One turn moves each row of this set onto another row. After a few examples, where does it send each row asked below?
mufe: [  5   6 -23  15 -25   7 -45  25   4  11  -6 -20 -12  26  18  -9  -7]
Sivad: [-17   4 -17 -25  22  23 -20  14 -32 -22  34  33   8  26 -14  24  -2]
Riza: [ 12  24   6 -19 -15  16 -29   1 -10 -30   8  17 -23 -34  38  -4   3]
sos: [ -2  -2  22  -3  18  11  16  -1   8 -21 -36  11 -35 -25   7   7  13]
gug: [  7   4  21  -2  28   6  27  10   5 -26 -31   4 -26 -15  13   2   8]
Rit: [  9  13 -18  20 -26   3 -40  26   8   9 -17 -23   1  22  17  -8  -4]
Kega: [-14 -17 -14  -9  42  11 -34  17 -27  -7   4  23  -2  39   0  19  25]
div: [ -4 -23 -18 -28  23   3 -32  -6  -4 -16   9  57   3  31  10   6   8]
pedus: [-19  -1 -16 -17  21  27 -27  13 -38 -22  29  35   1  16 -10  30   0]
rimo: [  9  15   7 -25 -23  14 -33   9 -13 -32  13  14 -30 -19  36  -5   0]
Vusop: [ -2  13  21  -6  34   9  16   7   3 -11 -36   9 -25 -27   6  12  17]
dafen: [  1  14 -21  21 -23   7 -47  22   8   9 -15 -20 -13   9  26  -5  -3]
kot: [  2   3  27  -7  25   8  12   4  -5 -19 -35  13 -37 -24   7   7   9]
kan: [ -6   2  29 -20  30   6  13   7  -2 -20 -31   9 -30 -21   7  12  18]
Mipap: [ -7 -19 -18   0  34  17 -37  16 -25 -12  -3  30  -4  39   7  22  23]
gena: [-22  14   5 -12  22   8  16 -27 -16  24   2  -4  21 -17 -24   3   3]
Nedu: [ 28  17 -33  -1   0   2   4 -12  23  18   2  11  13  25 -24  -8 -23]
virik: [-20  28  -3   2  16  11  12 -26 -14  29   1  -5  20 -23 -20   4  -2]
saped: [ 28  29 -36   7  -5   3  -1 -11  30  13  -5  14   6  15 -15  -5 -26]
tane: [ 13  18   8 -13 -28  20 -29   4 -18 -31   7  13 -19 -22  39 -12  -4]
dule: [-47 -21 -14 -15   6   6 -32   7  -7   3   1  35  25  25  -1  23  -1]
mavi: [-21  18   7  -4  20   0   7 -27 -19  26  -1  -7   9 -27 -25   6   0]
Vasuz: [ 30  29 -27  -3  -1  -8   0 -13  25  14  -1  11  15  13 -27  -3 -22]
kibu: [ -3 -17 -23 -22  13   8 -34  -9  -4 -13   8  59  16  33  10  10   7]
Lis: [-25 -11 -14 -20  21  13  -9  26   1 -21  -1  45   1  26 -19  37 -14]
Daras: [  0  13 -14  20 -15 -13 -36  22  12   9 -12 -30 -13  21  21  -4   3]
Sig: [  7  19 -16  24 -26   6 -34  30  10   8  -9 -25  -6  19  12  -2   7]
Sosil: [-20   9   2   3  16   3   6 -33 -13  27   3  -8   8 -31 -21   1   8]
nulu: [ 11  27   6 -18 -20   7 -22  -3 -14 -35  22   2 -10 -23  39 -11   2]
temok: [-28 -14 -15 -19  16  15  -9  29   2 -21  -2  37   2  39 -14  27 -15]
Dira: [ 36  26 -30   3   0  -6   1 -12  28  14   7  12   7   7 -26  -4 -10]
Zufip: [ 28  24 -26   0  -2 -14   7 -17  28  10  11  16  -4  11 -15  -9 -29]
Rami: [-28  12   4   8  15   4  15 -23 -22  26   9 -14   8 -23 -12  -4  -6]
Neken: [-48 -26 -14 -20   3   9 -34   4 -11  -2   7  33  17  27   6  12  -6]
Lefup: [  6  23   7 -12 -36  23 -21   2  -9 -34  12  11 -18 -23  33  -6   1]

kibu moves to pedus
Rami moves to Daras
And these:
mufe moves to kan
dafen moves to Vusop
div moves to Sivad
mavi moves to Rit
Sig moves to sos

One turn moves each row of this set onto another row. After a few examples, where does it send each row asked below?
fab: [-12 -22   6  25   6 -16  -7  26  13  25 -19 -14  14 -33 -38 -22  -7  35
  57  -6]
Mudel: [-18  -5 -43  -8  13  -1  29  17  24  -8   0 -42  -5  53 -41 -10  -8  18
  24 -24]
bur: [-19 -53 -27  34  22   0 -14   7  18   1 -40  -6 -29  43  -9 -12  -6  25
   7 -26]
vab: [  0 -14 -12  15  20 -20 -28   5 -11  15 -18 -33  20 -26   4   1 -39  29
  51   2]
seruv: [ -5 -25   9  11  -7 -19  12  29  -7  13 -22   5  30 -24 -38 -34 -14  26
  41 -15]
papot: [  4 -26   8   6  -7 -12   1  14   9  11  -8   8  21 -27 -15 -14  -5  29
  63  -2]
pomam: [ 17   0 -57  11  16 -17   6  21  21 -12  -9 -54  -4  40 -31  -6   6   3
  13 -16]
Gad: [-19  17 -10   4  15  -3  13 -19 -10  34  -6  17  -5 -22  12  -4  13  28
  20 -38]
lop: [-23 -21 -21  33  15  -9 -37   5  -4 -53   9 -19  -2  -6 -33 -32 -23  14
   5 -34]
kodu: [ -2   9   7  45  12 -19 -35  -8  -2   4 -18  12 -23  -5  -2  19  -6  20
   7 -22]
Sep: [  1  -8 -28  30  23 -16  50   9  21  10  13 -28  17   5  27 -10  11  32
  -8 -27]
nufi: [-17 -10 -44  -3  45   0   8 -11  -5 -18  16  -5  26 -26 -32 -44  18  27
  18 -33]
vuga: [-24  -7 -46   7  53   2   1  -6   2  -9  16 -20  20 -32 -38 -44  18  31
  22 -33]
mepob: [  7 -20  -9   2   7 -24 -11   6 -30   0 -19 -14  35 -17   5 -12 -46  21
  33  -8]
Roka: [ 18  -1 -56   8  13 -20  11  23  14 -18 -11 -47   0  43 -32 -10   4   0
   8 -19]
rasoz: [-14  -5 -42 -12  11   1  32  13  24 -11   5 -36  -4  55 -34  -8  -7  17
  25 -22]
Zub: [-10  10   8  51  15 -24 -28   3 -14   8 -30   9 -16  -1 -18   5 -12  18
  -7 -30]
dem: [ -5  -4 -30  37  31 -14  43  10  30  18   8 -40  11   3  20  -9  11  36
  -4 -26]
lamip: [-10 -53 -27  26  18   2 -13   3  20  -3 -35   1 -28  43   2  -4  -3  24
  12 -22]
getu: [-32  21 -10  18  24  -4   6  -9  -6  46 -13   2 -10 -26  -4  -6  12  33
  19 -41]
fizaz: [-16  -5 -43 -10  14   2  26  13  29  -8   4 -41  -8  52 -35  -6  -5  19
  30 -20]
gidi: [  1   6  10  39   5 -23 -22  -3 -18  -4 -22  25 -12   1  -4   8 -10  14
  -7 -29]
vezo: [-23 -19 -23  37  18  -4 -44   1   6 -51  14 -24  -8 -10 -27 -22 -19  17
  16 -29]
kib: [ -9 -16 -10  21  20 -29 -18  17 -27  18 -31 -34  30 -21 -18 -17 -48  25
  27 -11]
rogo: [ 22  -1 -57   7  13 -16   9  15  18 -18  -6 -47  -3  42 -25  -3   7   1
  15 -15]
mari: [ -7  -6 -28  38  30 -17  51  17  17  18   3 -35  18   6  15 -18   7  33
 -15 -33]
lil: [-15 -21 -21  26  11  -5 -38  -4   1 -60  17 -15  -2  -6 -20 -24 -21  14
  12 -29]
veki: [-29  15  -9   9  17  -7  19  -6 -20  39 -17  14   2 -20  -5 -16   6  26
   4 -48]
favet: [-17  -8 -45   0  49   4   1 -14   6 -14  22 -12  20 -31 -26 -36  21  31
  31 -27]
bapif: [-10 -56 -26  26  16  -1  -7   6  12  -3 -40   6 -24  48  -4 -12  -5  19
   3 -27]

getu moves to Zub
Sep moves to lamip
lil moves to favet
And these:
seruv moves to mepob
Roka moves to rasoz

One turn moves each row of this set onto another row. After a few examples, where does it send each row asked below?
Bobo: [  6   5   6  -2  -2 -35  22 -12   7 -22  19 -30  -8]
kori: [ 16  24   5  26 -24  10  -2  45 -14 -41  41  34 -12]
bera: [  4 -12  19  -6  26   5  13  32   9   3 -15 -11  20]
fivi: [  3  -2   8  22  28 -45  -9  17  -1  -1   2 -15  20]
roguv: [ 17   5  18  24 -22   5   4  34  -7 -40  35  48 -22]
Pov: [ 17 -11  13  -6  30  11   7  34   9   3 -21  -4  15]
pusu: [  7   3   1  21 -22  16 -13  40 -18 -40  55  29  -2]
rov: [ 14  -9  22  -3  20   1  12  31   4  12 -19 -10  12]
lev: [ 32  23   5  34 -25  -7 -24  14 -32 -45  30  20  -1]
pazab: [ 14 -10  12  -7  28  11   6  31   9   6 -20  -7  10]
ziri: [  4   2   8  20  36 -48 -14  24   2  -6   2 -13  16]
luf: [  5  -3  16 -14  33   1  -3  34   6  -5 -24  -5   9]
Turev: [ 11  24   5  29 -30  11   4  38 -18 -35  42  29 -11]
rala: [ 36 -26  11   8 -12 -28   9  12  -9 -48  20  -8  43]
Gatim: [ 33  19  12  13 -19  21  12  31  10 -65  38  24   8]
Fune: [ 29  26   4  33 -24  -9 -26  13 -29 -44  31  17  -8]
lura: [  6   0  -1  12  -4 -30  16   1   4 -32  14 -43 -15]
nosub: [ 15  -2  20  -8  32   0   1  41  13   6 -19  -6   1]
tofar: [ 21  24 -19  25  -3  23 -14  29 -29 -51  24  21 -11]
Kiro: [ 24   8   3 -14  37 -37 -10  28  19 -56  18  -6  -8]
feb: [ 17  20   6  28 -27  11   1  43 -20 -41  41  36  -1]
vubip: [ 16  25 -19  27 -14  25  -7  17 -32 -41  26  13 -15]
vuvem: [ 32  25   4  32 -20 -10 -29  18 -29 -47  31  21  -6]
ges: [  8  -6   9  22  33 -45 -11  24  -1  -7   3 -11  28]
Tagul: [  7 -11  16 -12  30   3   3  32   3  -5 -24  -2  24]
pepub: [ 32 -21   6  -2  12 -29  18  10  -2 -49  20  -6  45]
Vek: [ 25  31  12  10 -18  19   9  28  16 -57  37  17 -16]
pip: [ 19 -22   8  18  -7 -38  14   0 -10 -44  24 -12  36]
Perem: [  1  -7  15 -10  23   3   6  26   3   2 -25  -8  13]
labo: [ 26   0  -3   3  31 -34 -10  39  13 -65  14 -20  -9]
gara: [ 14  -8  12  -7  32  10   3  34  12   4 -21  -6   9]
bedo: [ 21 -13  21  -4  31   1   6  42   7   2 -19  -1  21]
bisur: [ 11   5  10   3 -18 -34   8  -4   5 -26  18 -31 -25]
bulo: [  3  -4  18 -11  33   1   7  37  15   1 -14 -12   7]
Fozi: [  4   9   0  20 -21  15 -14  40 -13 -38  55  25 -13]
Rufut: [ 19   2  17  24 -24   5   7  33  -9 -41  34  49 -16]
nopes: [ 17   4  18  25 -27   6   6  28  -9 -38  35  46 -20]
Berat: [  2   5   1  22 -26  15  -9  36 -18 -33  54  23  -8]
nare: [ 23  23  13  17 -32  23  21  15   8 -49  38  14   0]
kito: [  2   7   6   9   2 -45   2  -2   7 -35  23 -26 -23]
Sokoz: [ 30 -26  -1  15   4 -24  16  18  -8 -54  15 -22  39]
lodo: [ 35   4   8  -8  22 -38 -23  41  13 -63  18  -3  -9]
zigu: [ 22  15 -19  28 -12  25  -6  22 -35 -48  25  19   3]
Rovi: [ 10 -11  17 -10  35   3   5  43  13  -5 -14  -7  20]
tep: [ 26  -4   5   4  29 -46 -18  34   8 -68  23   1   7]

Fune moves to vuvem
Bobo moves to Kiro
And these:
lodo moves to rala
bera moves to bulo
kori moves to feb
nopes moves to roguv
Berat moves to Fozi
Vek moves to Gatim
pip moves to kito
Pov moves to pazab
ges moves to fivi
lura moves to labo
Tagul moves to Perem
bedo moves to rov
zigu moves to vubip

